(in the rows, 128 means zero)
The rows below come in pairs that one turn or mirror swaps. Which row does each named row swap with?
The rows were stretched afterwards, more along some directions than others.
tib: [110 163 123 142 119  76 153 119 123 128 143 137 110 152 146 107 149 116
 112 102 124]
bep: [135 128 129 113 163 145 145 143 144 138 139 126 142 122 133 115 141 107
 133 129 125]
gadut: [108  92 132 140 116 157 120 132  98 120 123 158 124 133 122 126 141 129
 133 153 146]
nimu: [135 125 118 123  95 134 117 143 135 105 130 150 137 110 117 140 128 128
 130 159 129]
kekel: [108 111 141 153 116 118 149 133 130 111 135 124 150 136 145 116  87 108
 102 117 138]
vamo: [125 135 143 140 135 100  99 112 126 151 127 156 108 144 139 136 140 168
 128 102 139]
lasu: [120  90 156 122 153 147 127 140 132 149 145 127 127 132 107 121 139 133
 131 127 125]
gaziz: [103 141 130 128 134 121  83  83 128 129 133 150 119 153 121 129 131 124
 148 104 113]
nos: [120 146 103 140 152 101 155 119 116 139 128 120 133 119 129 120 125 150
 147  83 136]
mado: [121 157 129 138 121  79 145 107 112 128 137 124 115 158 140 115 144 134
 107  97 116]
tifol: [149 123  98 136 109 118 123 154 150 130 121 101 141 113 112 138 121 135
 161  97 138]
Kebot: [124 101 127 131 165 157 123 137 137 129 146 132 132 133 127  98 143  99
 131 138 126]
Dusit: [114  93 145 134 145 144 133 154 155 149 149 144 138 140 121 116 130 104
 142 110 127]
bebe: [120 108 145 142 132 126 138 153 131 120 157 138 142 131 109 115 127 134
 126 129 156]
Musar: [124 166 118 124 123  94 149 130 127 116 137 132 107 139 152 131 158 116
 107 114 118]
muvug: [111 148 146 139 101 141 121 129 126 127 146 132 138 133 120 103 128 136
 137 125  96]
Boget: [125 152 117 141 104 102 119 124 123 130 139 139  98 148 138 123 161 145
 162 106 117]
podet: [140 135 109 137 136 151 112 141 116 110 110 100 157 122 116 121  95 132
 148 110  97]
roze: [111 126 160 174 137  97 136  73 136 133 137 135 137 132 132 101 108 140
  92 123 118]
liri: [146 120 112 123 147 130 113 156 148 128 155 119 155 136 103 124 122  98
 131 128 122]
mopub: [114 144 104 147 140 113 159 115 123 123 121 128 141 102 128 120 126 144
 153  84 148]
gudaz: [125 117 113 177 115 151 145 126 102 107 106 114 142 125 140 102  98 123
 140 114 115]
vula: [110 104 152 137 141 140 135 143 133 148 150 141 151 134 122  88 132  96
 111 137 132]
digi: [113 143 109 129 138  98 161 117 119 131 125 120 140 107 134 108 115 143
 148  80 139]
siro: [ 89 155 156 118 124 122 128  85  99 140 120 154 157 112 129 104 124 135
 124 120 110]
Nogam: [125 156 131 130 129  83 131 114 129 128 143 133 123 145 136 123 144 128
  87 124 106]
zado: [ 99 116 151 134 123 133 139 138 159 121 146 113 125 137 121 113 123 134
 162  96 125]
Zozan: [107 110 148 156 102 111 139 140 146  92 133 125 103 144 141 128 151 136
 117 140 150]
vog: [118 158 128 145 130  93 143 107 122 123 134 126 105 153 130 133 165 161
 139  95 109]
Mag: [108 122 123 114 121 108 114  94 132 125 129 121 104 125 117 152 146 161
 122 136 126]
pitib: [ 98 144 145 125 120 138 133  98 109 141 122 147 156 103 123 113 116 130
 121 137 132]
besa: [129  87 141 161 152  96 135 144 134 153 130 125 128 124 143 106 111 128
 109 134 141]
bip: [127 105 132 122 141 131 134 150 148 124 156 111 141 130 110 103 131 108
 120 141 116]
tup: [105 140 110 145 152 126 162 100 138 127 130 126 138 108 135 119 111 145
 140  88 152]
gafi: [121 153 129 113 121 136 110  95 101 133 115 150 143 100 126 117 129 135
 137 133 126]
dizib: [131 110 105 157 140 155 119 109 135 107 142 119 141 116 136 100  82 124
 132 115 123]
Dolon: [ 91 143 143 131 139 139 118  76  98 134 126 153 138 109 125 105 121 132
 139 117 125]
timuk: [110 123 169 150  99 116 154 133 149 124 109 138 177 111 144 116 100 116
 134 113 106]
Nefel: [104 136 106 121 131 126 123 115  98 131 146 130 108 167 129 122 151 130
 148  95 111]
Zul: [118 176 123 111 149  97 144  97 126 131 143 140 102 143 158 131 160 128
 116 110 121]
Buza: [ 84 147 157 119 127 129 132  88 108 143 130 141 143 117 116 111 134 134
 131 131 106]
kesob: [122 105 119 131 141 105 136 141 154 145 156 140 102 138 120 128 139 143
 132 107 146]
Tet: [136  98 135 165 114 134 100 118 115 119 110 143 153 130 128 104 107 126
 132 165 127]
dodu: [119 103 128 139 145 115  99 112 111 128 138 159 111 140 150 109 124 149
 170 102 152]
didid: [125  85 156 173 164 151  99 132 124 119 125 140 129 150 151  98  96 114
 102 127 140]
lotiv: [110 149 101 133 151 116 159 101 134 117 130 124 140 114 137 116 115 126
 145  72 141]
mik: [111 154 102 144 145 113 151  99 114 125 125 126 135 118 137 108 105 137
 145  87 142]
kifif: [ 71 141 171 153 122 115 140 122 123 112 147 142 143 156 139  99 135 111
 121 135 104]
bipa: [148 116 118 125  97 132 137 160 124 146 101 114 152 121 104 130 139 117
 146 141  89]
mis: [131 149 118 135 123  83 120  90 152 130 145 119 126 138 120 132 138 122
 110 131 103]
Kap: [109 160 135 118 124 142 115  95  97 131 120 150 133 106 131 117 117 142
 139 130 129]
vute: [125  97 153 128 135 133 134 144 133 144 137 131 155 140 106 105 138 108
 114 140 124]

bipa pairs with Nefel
mis pairs with liri
Boget pairs with Dusit
Zul pairs with bep
Kebot pairs with Musar
lasu pairs with vog

The rows below come in pairs that one turn or mirror swaps. Which row does each named row swap with?
The rows were stretched afterwards, more along some directions than others.
mev: [140 106 142 126 134 143 131 142 130 143 146 103 150 117 125 167 126 123
 143 121 112 127 137 127 142 121 126 119]
sef: [171 147 108 136 129 136 135 143 125 143 141 103 145 124 135 132 136 117
 139 125 131 125 132 149 145 140 114 138]
vofo: [115  88 118 123 117 130 123 127 136 137 146 150 144 115 122 143 128 133
 116 119  98 136 137 136 153 120 131 141]
fenor: [111 111 141 104 137 129 116 148 129 143 117 125 130 126 132 113 132 127
  94 123 101 122 129 126 110 102 164 112]
vovi: [122 119 125 120 100 145 106 125 146 166 127 138 135 110 137 126 166 122
 100 142  91 120 137 136 138 120 172 122]
nim: [141 117 115 154 118 148  96 122 128 144 129 144 143  98 126 137 138 112
 136 143 105 118 144 141 120 106 152 163]
pef: [135 126 160  98 124 148 135 111 134 129 146 127 145 107 106 130 129 136
 127 133 107 126 132 133 142 130 130 126]
Buz: [127 140 109 143 104 146  80 105 133 146 131 149 130  98 135  87 157 117
  71 127  95 102 163 117 120  87 178 155]
tukid: [129 115 109 149 125 137  79  88 113 145 110 111 145 105 117 145 143 154
 120 145  90 135 155 117 126 113 153 136]
govi: [173 140 105 136 129 134 135 141 124 150 133 102 146 123 137 129 138 119
 128 119 128 120 130 141 150 148 121 145]
Vis: [135 127 109 152 113 122 114 137 109 136 130 133 121  93 104 117 136 158
 123 151 111 127 138 115 113 104 143 133]
boki: [109 109 122 136 121 107  93 115 107 146 119 136 139  98 130 157 134 123
 101 126  81 114 139 106 130 102 157 178]
Lapez: [151 119 129 123 118 132 129 112 127 153 145 143 126  89 132 142 132 143
  85 129 112 110 148 105 124 105 175 152]
rilel: [149 136 143 131 108 120 132 108 130 131 129 129 129 128 129 144 125 161
  89 120 120 127 151 110 131 128 131 155]
Lisu: [125  86 116 124 134 116 107 114 118 128 115 129 111 108 104 138 101 163
 108 130  96 128 145 112 126 125 156 146]
Sur: [139 119 106 147 136 132 130 124  99 155 134 104 116 112 131 144 129 134
 121 131 110 147 134 131 143 124 120 122]
guro: [136 116 101 115 127 139 151 122 148 130 138 172 131 105 144 122 124 148
  98 124 115 129 133 110 126 120 153 125]
nefu: [127  85 126 111 126 133 129 130 135 143 144 131 143 115 117 144 125 131
 127 123  96 130 129 145 159 124 137 143]
Veleb: [120 126 102 159 111 116 103 125 110 128 145 145 124  94 105 126 140 154
 104 155 106 138 150 119 119 111 139 141]
Dareg: [119 135 108 150  91 142 105 118 142 130 137 126 154 105 153 116 159 112
  99 114  99 133 137 133 135 123 132 146]
ruru: [110 136 108 124 111 120 140 145 138 113 117 168 119 106 135 105 127 145
  85 109 120 149 139 129 115 123 144 123]
Peri: [127 118 142 126 124 126 123  90 122 140 127 150 144 115 121 145 143 146
 117 141 132 145 157 122 126 108 143 135]
tura: [159 130 145 129 138 134 120 105 136 167 120 161 126 122 124 133 135 131
  98 148 127 117 159 115 121 129 160 116]
tukab: [153 163 112 124 110 111 127 105 127 135 118 131 121 101 148 117 136 134
  68 120 126 125 161 112 116 145 161 163]
rova: [ 94 113 130 117 107 123 119 155 138 149 138 139 141 103 123 111 154 130
 116 131  98 138 136 135 136 121 135 119]
sazo: [119 137 123 133 107 166 123 135 141 127 151 126 163 107 126 134 160 136
 101 128  95 112 132 130 129 109 134 148]
sul: [105  89 127 135 133 126  95 140 114 140 117 121 124 115 102 121 122 145
 100 134  94 130 145 118 130 118 153 149]
Vipin: [147 142 122 162 111 130 130 104 116 152 135 124 142 115 133 120 158 125
 137 135 105 104 147 125 121 109 151 153]
vol: [130 126 108 109 130 115 144 148 128 140 145 105 105 100 144 113 134 151
 106 133 130 142 134 122 106 124 135 145]
lipa: [158 113 127 144 122 129 137 158 123 139 135 116 129 129 121 163 129 152
 153 116 104 111 129 132 135 121 117 153]
Volo: [117  95 146 121 147 136 108 157 113 140 138 117 133 131 111 141 124 122
 119 148  94 129 125 138 129 113 149 109]
sape: [147 126 119 100 131 140 144 152 130 145 159  94 121 100 138 121 118 141
 130 117 123 144 138 144 136 132 124 136]
negu: [136 157 125 134 116 132 134 126 123 114 150 154 148 127 152 123 139 118
  98 127 134 158 136 140 123 114 134 126]
muzu: [136 147 148 138 114 141 131  95 138 154 136 120 143 122 143 115 150 124
 110 131 129 139 163 143 115 119 125 120]
Gav: [112 106 105 132 100 123 134 134 137 125 146 174 133 106 132 135 134 141
 107 114 103 146 135 132 145 114 135 132]
Neke: [113 138 136 131  90 129 127 155 134 140 154 144 151 103 135 129 168 120
 117 135 110 148 148 141 138 119 127 135]
Rokav: [128 141 118 139 113 124 125 119 121 118 154 151 146 119 152 146 138 124
 100 123 117 153 141 132 123 104 135 130]
Lelu: [146 114 143 143 141 124 135 121 127 161 122 101 151 123 125 167 143 129
 147 131 105 145 136 117 145 148 117 138]
sodur: [120 107 151 111 139  99 115 101 122 161 119 117 119 119 106 130 118 128
 122 134 120 134 171 122 121 113 144 115]
Bazo: [157 163 111 130 113 114 121 105 126 140 119 130 119 104 149 122 137 129
  62 116 128 128 169 110 122 147 157 161]
kat: [176 140  97 121 119 114 133 114 127 121 127 122 111 101 137 154 115 142
 123 135 125 131 153 126 117 135 144 155]
vegaf: [125 156 116 142 106 147 114 118 128 142 146 148 119  96 139 125 132 134
 107 123 113 111 142 108 110  96 156 141]
Lifis: [139 104  85 132 108 131 113 131 134 130 133 131 117  98 125 136 144 127
 103 136  88 124 139 112 145 127 152 149]
dobe: [123 151 118 152 117 137 116 143 117 122 145 134 146 130 133 109 151 112
 103 127 118 143 141 141 137 118 133 156]
Fosit: [126  89 123 112 118 130 131 138 138 135 147 141 137 115 121 145 126 138
 125 122  98 137 132 143 157 126 134 140]
Nir: [169 125 125  92 127 129 136 124 135 151 125  98 149 118 139 128 127 125
 136 132 124 121 130 139 149 141 142 155]
Vip: [146  96 114 141 114  99 144 121 115 148 140 125 146 108 116 151 140 138
 143 142 111 123 124 139 135 136 133 152]
baz: [125 131 131 122 137 130 100 123 118 164 121 118 122 109 129 134 122 112
 111 144 119 126 166 124 132 140 135 107]
dazef: [158 124 124 140 132 144 124 127 108 117 153 137 121  94  98 157 120 147
 160 142 102 114 135 135 119 120 132 144]
pepu: [140 143 105 140 109 123 113 105 118 134 133 130 123 103 142 149 135 130
  59 105 108 126 161 113 135 142 159 161]
puzi: [142 141 134 111 105 114 129 117 120 141 153 156 132 110 124 113 144 140
  92 123 120 125 156 109 131 103 153 125]
malem: [158 109 109 121 121 113 125 111 124 126 122 132 111 104 121 160 102 153
 120 136 104 128 149 113 122 128 156 153]
Boviv: [125  92 136 130 132 124 136 150 119 154 118 121 128 121 110 150 143 131
 167 138 108 117 118 128 129 116 147 131]
boge: [110  83 117 128 130 116 103 118 121 139 116 135 111 108 106 130 109 149
  97 127  90 120 145 106 126 118 162 149]
Fifof: [116 141 107 127 113 125 135 135 136 115 116 164 122 111 146  96 133 144
  89 107 123 144 134 131 107 120 144 124]
Pep: [134 154 130 129 117 123 136 105 127 115 145 151 141 126 154 136 133 130
 100 113 125 154 135 129 117 107 137 129]
nurud: [136 119 135 130 148 147 127 130 124 125 118 109 151 128 124 150 133 121
 156 140 132 149 154 147 133 137 130 131]
kalis: [120 123 126 119 100 134 124  96 153 138 118 145 145  99 130 114 138 117
 107 127  98 126 134 114 138 107 158 140]
zuba: [130 145 113 109 121 126 133 133 131 118 157 147 148 122 146 116 145 128
 117 134 136 127 152 128 131 118 135 131]
bina: [112 112 131 109 126 120 125 111 126 126 138 164 136 104 140 143 125 145
  97 121 100 153 143 122 121 102 149 110]
Gutu: [152 168 106 130 102 112 127 108 125 133 123 135 122 101 154 124 139 132
  67 117 127 130 162 111 123 147 156 167]
lar: [138 113 132 135 123 119 128 164 110 134 147  97 130 115 115 150 140 142
 128 128 110 143 136 132 117 137 113 132]
botav: [151 121  93 142 116 127 127 117 110 160 144 123 144  81 126 141 155 140
 101 152  94 114 136 122 149 132 144 168]
finob: [153  94 133  94 128 134 136 131 139 151 133 111 146 118 125 147 117 135
 141 129 106 131 129 141 154 130 135 144]
dudu: [153 143  96 121 110 130 136 122 123 103 155 138 130  98 128 127 126 154
  92 133 115 119 152 120 129 136 154 152]
gam: [128 140 111 157 120 131 122 154 111 126 144 134 145 122 126 117 137 121
 114 130 122 146 131 143 141 125 129 161]
loluf: [156 128 112 116 120 131 159 108 132 153 127 153 121  94 144 113 136 140
 124 136 136 132 127 127 131 118 173 150]
rak: [119 124 131 121 126 139 101 116 107 153 115 149 148 119 140 119 152 121
  72 133 104 113 164 128 137 132 171 138]
Foges: [122 119 138 123 148 146 119 139 133 154 145 117 133 123 140 131 126 115
 106 132 117 147 155 120 133 128 138 145]
Losar: [124 123 146 113 144 137 121 152 129 126 119 126 136 141 128 123 133 124
 112 122 108 120 126 139 106 111 153 113]
sut: [119 103 127 118 128 131 110 136 133 138 123 146 134 124 117 147 117 120
 107 138 108 112 119 134 132 109 130 105]
Mozo: [170 141 104 132 131 139 131 146 123 147 133 100 142 122 131 127 136 125
 132 124 129 119 131 144 144 139 120 142]
las: [125  91 114 126 134 115 109 107 117 127 115 134 111 106 108 143  98 155
 108 129  99 126 146 114 124 126 158 142]
Zub: [131 107 118 103 122 141  84 102 131 164 120 139 143  99 146 104 139 122
  90 127 110 128 161 118 143 124 164 157]
seri: [119 130 131 114 136 130 129 154 127 127 118 134 129 122 138 111 136 127
 107 118 109 137 131 131 106 108 156 119]
Soza: [150 116 112 123 137 144 114 128 119 157 124 104 142 120 123 128 127 131
 102 108 110 104 130 131 150 133 147 135]

tukid pairs with vovi
muzu pairs with Vipin
rova pairs with Veleb
Soza pairs with pepu
Mozo pairs with Gutu
guro pairs with Foges
sape pairs with dudu
pef pairs with dazef
kalis pairs with nim
ruru pairs with gam

